In the data rows, 128 means zero.
Some points:
[200  72 176 129  82 148  96 136 126 133 110 127  81 155 101 146 162 154
 127 126 133  82 115  99 163 119 108 113 154  92 155 137 123 130 112 112
  96 145 137 106 114 141 170  75 105 145 127 111 110 164 139  82 148 161
  88 158  83 132 144 118 156  99 108  94]
[159 189 101 192 144 152 125 169 107 134 221 127 118 171 166 136  90 112
 118 153  89 112 146  45 127 148 186  95 153 194 113  87 160 161 161 118
 127 150 130 140  85  99  75 140 114 158  35 191  96 165 107 185  99 132
 130  81 110 123 134  53 179 108 158  56]
[ 39  71 145 127 117 119 101 159 147  93 127 131 151  99 139  35 128  50
 192 224  49  98 245  99 108  72 167 175 107 101  99 120 139 150 115 102
 118 109  61 177 142  72 143 119  64  57 135  93 100 129 142 112 114 116
 148  95  70 142  71 190 177 100 149  95]
[ 92 125 122 125 129 151 128 140 135 133 121  85 128 108 105 142 117 119
 148 147 140 131 114 122 111 133 119 125 125  82 139 187 112 162 168  61
 121  87 149 188 146 120 136 138 146 132 138 133 108 135 120 158 145 152
 149 127 164 181 142 107 137 116 118 132]
[ 82 117 134 122 115 113 100 168 126 138 164 128 112 118 137 151 103 130
 149 122 129 113 115 131 152 133 119 115 123 138 113 151 127 149 101 165
 123 106 153 127 138 105 148 140 116 139 114 127 150 105 150 129 139 141
 115 113 156 147 127 116 119 110 150 130]
[115 108 142 119 119 131 161 185 134 101 158 121 124 108 114 147  92 133
 132 133 142  95 113 137 136 111 142 128 138 115 132 153 141 120 135 120
 124 113 142 106 129 117 134 134 107 136 150 120 144 102 154 149 111 154
 143 110 157 152 115 108 109 120 135 144]
[173 122 151 123 109 178 109 200 163 125 128 157 153 163 100 152 154 161
 153 126  96 114 145 159 119 146 112 122 114 129 121 134  99  93 133 125
 144 101 124 122  86 177 134 105 135 149 110 147 121 142 150  99 203 120
 113 147 104 116 132 105 132 102  95 145]
[209  96  64 147 191  46 171 123 157 125 114  75  51 119 151  81 114  99
 176   7  71 142 119  99 123 119 103 208  88 182 182  72  90  93 119  95
 108 142  79 145 143 125 111 183 181 192  92 126 175 190 139  55 134 195
 181 113 245 122 117 162 107  92 110 132]
[155 142 155 205 114 146 160 138 105 143 129 150 123 143 102 165 122 116
 140  89 104 140 143 145 125 146 142 100 117 144 117 135  92 177 139  86
 116 117 115  90 168 146 122  84 142 181 185 149 139 182 125 104 164 156
  58 184  58 159 138 128 116 151  72 107]
[ 99 142 140 115 152 157 154 149 160 112 116 113 107 155 142 207  99  98
 131 147 132 147  99 102 163  78 124 145 148 127 102 139 139 130 130 138
  95 128 139 154 129  99 119 108 127 100 123 130 127 137 124 104 129  62
 138 102 118 110  99  96 121 140 119 143]
[164 198 174 152 121 161 201  97 121  80 166 137  66 150 151 110 144 129
  85 134 122 135 107 124 163 103  48 147 137 108 183 169 117 132  33 116
  78 198 128 104 128 154 146  62 138  67  82  66 116 111 121 120 161  79
  96 167  62 180 141  82 196 112  93 147]
[133 133 112  89 107  28 134  42  88 142 136 111 144 123 136 169  87 130
 113 134 137 176 120 115  93 171 152  60 136  81 193  63 128 141  97  73
 195  78 111 100  98 149 177 138 209 172  94 189 121  95 150 189 116 124
 151 145  76  80 118 201  93  84 120 131]
[134 150 136 103 112 175 116 144 136 164 124 116 119 118 152 172 104  77
 137 116 156 130 116  88 155 104  93 163 155 126 119 152 128 157 119 147
  99 133 116 154 128 118  90 124 126 110 148 127 123 106 129 109 111  79
 155  69  99 161 115 117 103 152  77 117]
[137 124 138 118 157 118 137 104 134 124 157 134 165 128 112 144 113 200
  88 119  85  93 122 169  81  92  83 174 149 157 150 123 154 127 158 178
  99 151  72  92 117 146 154 167  79 126 127 133 137 104  95 117 120 131
  88 173 119 114 174 119 154 162 164 104]
[200 147 142  95  49  17 136 112 152 128  92 164 178  83 107  82 177 143
 100 113  99 159 165 193  49 123 180 149 143 137  69 157 149 128 115  64
 158 116 190 161 159 138 203 127 175 178 116 120 103 115 115 143 134 144
 124 124 172  65 217 189  90 166 109  95]
[122 173  59  36 176 209  96 121  43 225   4 217 120  99 101 168 123  91
  54 140 156 118 124 136  83 117 153 144 119 123  64 102  40  66 120  59
 117  98 111  78 178 131  91 137 121 106  79  49  98 172 130  82 112  94
 137 168 150 105  53 139 154  85 119 111]
[110 102 127 113 199 235 141   0 131 150 120 108 151 201 147 105 131 178
 124 130  53 112 172 160  99 119 137 137 122 170 156  80 119 121  95 217
 149 176 106 148 120 134 129 119 136  24 150 126 116  72   9 143  82 123
  88 166 159 131 157 140  90 255 165 111]
[116 120 108 124 129 152 122 166 144 149 138 122 129 119 135 138 113 155
 148 123 159 136  88 123 144 113 147 130 120 106 149 154 143 146 127 129
 130 113 134 112 138 113 138 140 112 102 145 127 144 128 163 147 141 125
 130 100 133 144 132 115 107 157 122 138]
[100  61 132 138 182 170 130  78 114  97 158 126 124 124  83 100 104 175
  75 111  97  71 131 156  95 165 193 141  84 163 136 175  80 106 133 255
 115 182  86 133 164 121  93 115  90 115 129 160 147 145  70 107  19  79
 109 169 195 121 202 178  91 197 192 141]
[143 112 127 145 137  72  81  53 128 125 100 161 203 132 117 107 147  94
 156  97 105 192 101 146  86 211 142 153 110  42 102 134 177  98 105 197
 173 131 163 101 121 143 101 152 156 160 162 115 138 195  58 211 139 153
 218 113 115 140  27 184 193 119 165 106]
[103 111 129 103 141 129 120 168 128 126 164 113 118 111 119 138 113 135
 159 126 140 130 113 143 154 137 146 121 139 117 125 150 136 150 122 115
 138 134 132 114 145 132 144 135  85 154 151 121 159 129 152 159 125 120
 107  90 150 129 123  97 128 121 124 163]
[ 84 130 110 157 145 103 132 153  94  97 150 123 196 114 150 101  86 162
 124 120 178 115  92 146 169 101 155  95 187 144 145 157 111 131 117 149
 108 154 138 154 119 136 120 175 114 163 124  96 144 107 155 143 151 165
 139 154 136 119 156 144 125  85 162 157]
[148 177 193 116  84  48 106 100 100 174  67 110 164 119  82  56 219 135
  98  94 131 150 124  87 107 115 169  82  82 152 190  61 223  75 150 136
 165  64  71 211 139 147  81  73 150 215 125 140 128 126 137 167 122 122
  92 120 159 132  56 160 144 101 193 162]
[106 112 111 124 134 153 154  57 110 108 144 105 151 152 153  91 110 158
 125 135  90 139 150 156  91 123 148 138 128 196 153 128  92 153 117 213
 109 143 163 130 102 114 152 168  56  91 138 121 138  76  70 120  83 170
 115 179 161 118 134 117 114 159 184 176]
[123 129 107 128 165 167 157 143 152 156 142 139  93 107 160 167 132 109
 131 115 145 107 126  97 149  86  74 135 152 113 100 137 142 139 131 131
 123 129 180 192 130 125 115 106 113 103 144 139 120 126 132 105 117  79
 132 114 125 122 112 105 112 122 123 144]
[141 177 135 137 114 100 146 164 147  60  99 119 115  70 142 108 181 124
 115 196 100  61 100  85 136 202 112 114 143 149 142  83 142 158 125 130
 210 154 145  42  91 178 140 168 133  92 140 128 124 189 119  14 153  69
 135 137  83 105 153 130 133 152 180  81]
[119 131 107 133 157 176 141 115 148 139 116 141  96 140 137 144 102 117
 152 149 169 129 132 115 127  70  93 127 136 126 119 137 157 145 106 138
  97 127 160 127 132 122  97  98 148 129 149 133 103 110 148  98 134  76
 127  67 127 130 105 111 122 136 117 129]
[157  91 148 106  91 102  88 111 120 109  62 175 173 101 120  80 207 145
 107 129 108 209 104 130 205 139 151 151  88 132 104 108 149  89 139  67
 168  98 169 105  87 139  62 132 186 147  59 198 125  99 124 205 106 196
 110 143 120 135 145 154 172 102  77  93]
[128 144 106 115  59 100 103 149  93 118  90 132 139 142 136 119 214 109
  94 133 175 155 133 143  98 139  74  67  71 135 100 119 149  77 170 141
 209 190 113 134 154 126 157 176 165 112 161 179  62  95 187 177 106 227
 160 136 127  33 111 126 105  72  61  85]
[134 118 123 121 142 125 106 169 146 118 142 102 134 143 137 133  99 143
 136 135 165 105 102 139 162 138 137 137 112 114 127 150 118 136 132 110
 139 129 159 121 127  87 130 127  95 125 159 127 153  99 158 144 129 132
 125 123 148 141 124 117 113 137 146 144]
[103 117 114 132 133 146 151 140 136 132 114 132  88 142 163 179 105  91
 115 139 177 136 144  98 128  97 107 140 115 115  98 124 135 135 136 130
  98 131 143 154 113 148 109 110 106 101 129 133 160  96 123 106 162  66
 123  78 139 144  98  99 131 152 116 131]
[135 124 162 208 115 139 140 155 151 133 178 137 120 123 112 135 145 158
 132 144 194 143 111 171 131 182  89 138 153 123 107  31 103 183 146 110
 107 181 121 102 111 150 169  59 153 150 107  63 162 181 151  57 173 127
 209 168 105 147 208 167 118 160 110 190]
[ 87 155  99 117 123  82 128 144 135 121 135  92 152 129 108 107 145 137
 139  99 168 132 176 154 177 112 141 106 146 111 141 151  97 108 153 105
  95 136 118  85 125 140 168 168 121 128 113 143 125 100 130 134 127 157
 120 109  94 146 125 108  99 117 154 152]
[107 127 129 143 128 112  90 129 126 133 128 162 106 144 163 135  93 102
 186 139 117 153 142 117 146 178 111 108 144 128 124 173 153  99 167 104
 125  74  86 111 153 100 130 126 150 123 162  96 118 101 134 160 128 104
 132 119 147 137 149  79  87  80 106 166]
[123 132 124 125 107 119 118 128 144 135 164  87  92 126 101 130 105 109
 121 134 166 118 131 153 127 135 123  97 140 107 112 148 115 117 152 117
 103  62 134 160 121  87  94 154 128  97 177 124 146 152 167 146 140 150
  96 122 112 119 123 119 153 146  86 129]
There is one direction along which these points spread out most. Take the direction at right angles to it along which they spread out most. Go by this last direction. How far along it is each point below, from 0 to 99? The average is 50, and the first point in the table lies past the average. One standard deviation of the points above along it is 16.
[135 124 162 208 115 139 140 155 151 133 178 137 120 123 112 135 145 158
 132 144 194 143 111 171 131 182  89 138 153 123 107  31 103 183 146 110
 107 181 121 102 111 150 169  59 153 150 107  63 162 181 151  57 173 127
 209 168 105 147 208 167 118 160 110 190] 60
[209  96  64 147 191  46 171 123 157 125 114  75  51 119 151  81 114  99
 176   7  71 142 119  99 123 119 103 208  88 182 182  72  90  93 119  95
 108 142  79 145 143 125 111 183 181 192  92 126 175 190 139  55 134 195
 181 113 245 122 117 162 107  92 110 132] 42
[134 118 123 121 142 125 106 169 146 118 142 102 134 143 137 133  99 143
 136 135 165 105 102 139 162 138 137 137 112 114 127 150 118 136 132 110
 139 129 159 121 127  87 130 127  95 125 159 127 153  99 158 144 129 132
 125 123 148 141 124 117 113 137 146 144] 56
[ 82 117 134 122 115 113 100 168 126 138 164 128 112 118 137 151 103 130
 149 122 129 113 115 131 152 133 119 115 123 138 113 151 127 149 101 165
 123 106 153 127 138 105 148 140 116 139 114 127 150 105 150 129 139 141
 115 113 156 147 127 116 119 110 150 130] 56
[134 150 136 103 112 175 116 144 136 164 124 116 119 118 152 172 104  77
 137 116 156 130 116  88 155 104  93 163 155 126 119 152 128 157 119 147
  99 133 116 154 128 118  90 124 126 110 148 127 123 106 129 109 111  79
 155  69  99 161 115 117 103 152  77 117] 67
[ 39  71 145 127 117 119 101 159 147  93 127 131 151  99 139  35 128  50
 192 224  49  98 245  99 108  72 167 175 107 101  99 120 139 150 115 102
 118 109  61 177 142  72 143 119  64  57 135  93 100 129 142 112 114 116
 148  95  70 142  71 190 177 100 149  95] 51
[115 108 142 119 119 131 161 185 134 101 158 121 124 108 114 147  92 133
 132 133 142  95 113 137 136 111 142 128 138 115 132 153 141 120 135 120
 124 113 142 106 129 117 134 134 107 136 150 120 144 102 154 149 111 154
 143 110 157 152 115 108 109 120 135 144] 58
[157  91 148 106  91 102  88 111 120 109  62 175 173 101 120  80 207 145
 107 129 108 209 104 130 205 139 151 151  88 132 104 108 149  89 139  67
 168  98 169 105  87 139  62 132 186 147  59 198 125  99 124 205 106 196
 110 143 120 135 145 154 172 102  77  93] 44
[ 99 142 140 115 152 157 154 149 160 112 116 113 107 155 142 207  99  98
 131 147 132 147  99 102 163  78 124 145 148 127 102 139 139 130 130 138
  95 128 139 154 129  99 119 108 127 100 123 130 127 137 124 104 129  62
 138 102 118 110  99  96 121 140 119 143] 65
[159 189 101 192 144 152 125 169 107 134 221 127 118 171 166 136  90 112
 118 153  89 112 146  45 127 148 186  95 153 194 113  87 160 161 161 118
 127 150 130 140  85  99  75 140 114 158  35 191  96 165 107 185  99 132
 130  81 110 123 134  53 179 108 158  56] 54
[106 112 111 124 134 153 154  57 110 108 144 105 151 152 153  91 110 158
 125 135  90 139 150 156  91 123 148 138 128 196 153 128  92 153 117 213
 109 143 163 130 102 114 152 168  56  91 138 121 138  76  70 120  83 170
 115 179 161 118 134 117 114 159 184 176] 18
[143 112 127 145 137  72  81  53 128 125 100 161 203 132 117 107 147  94
 156  97 105 192 101 146  86 211 142 153 110  42 102 134 177  98 105 197
 173 131 163 101 121 143 101 152 156 160 162 115 138 195  58 211 139 153
 218 113 115 140  27 184 193 119 165 106] 32
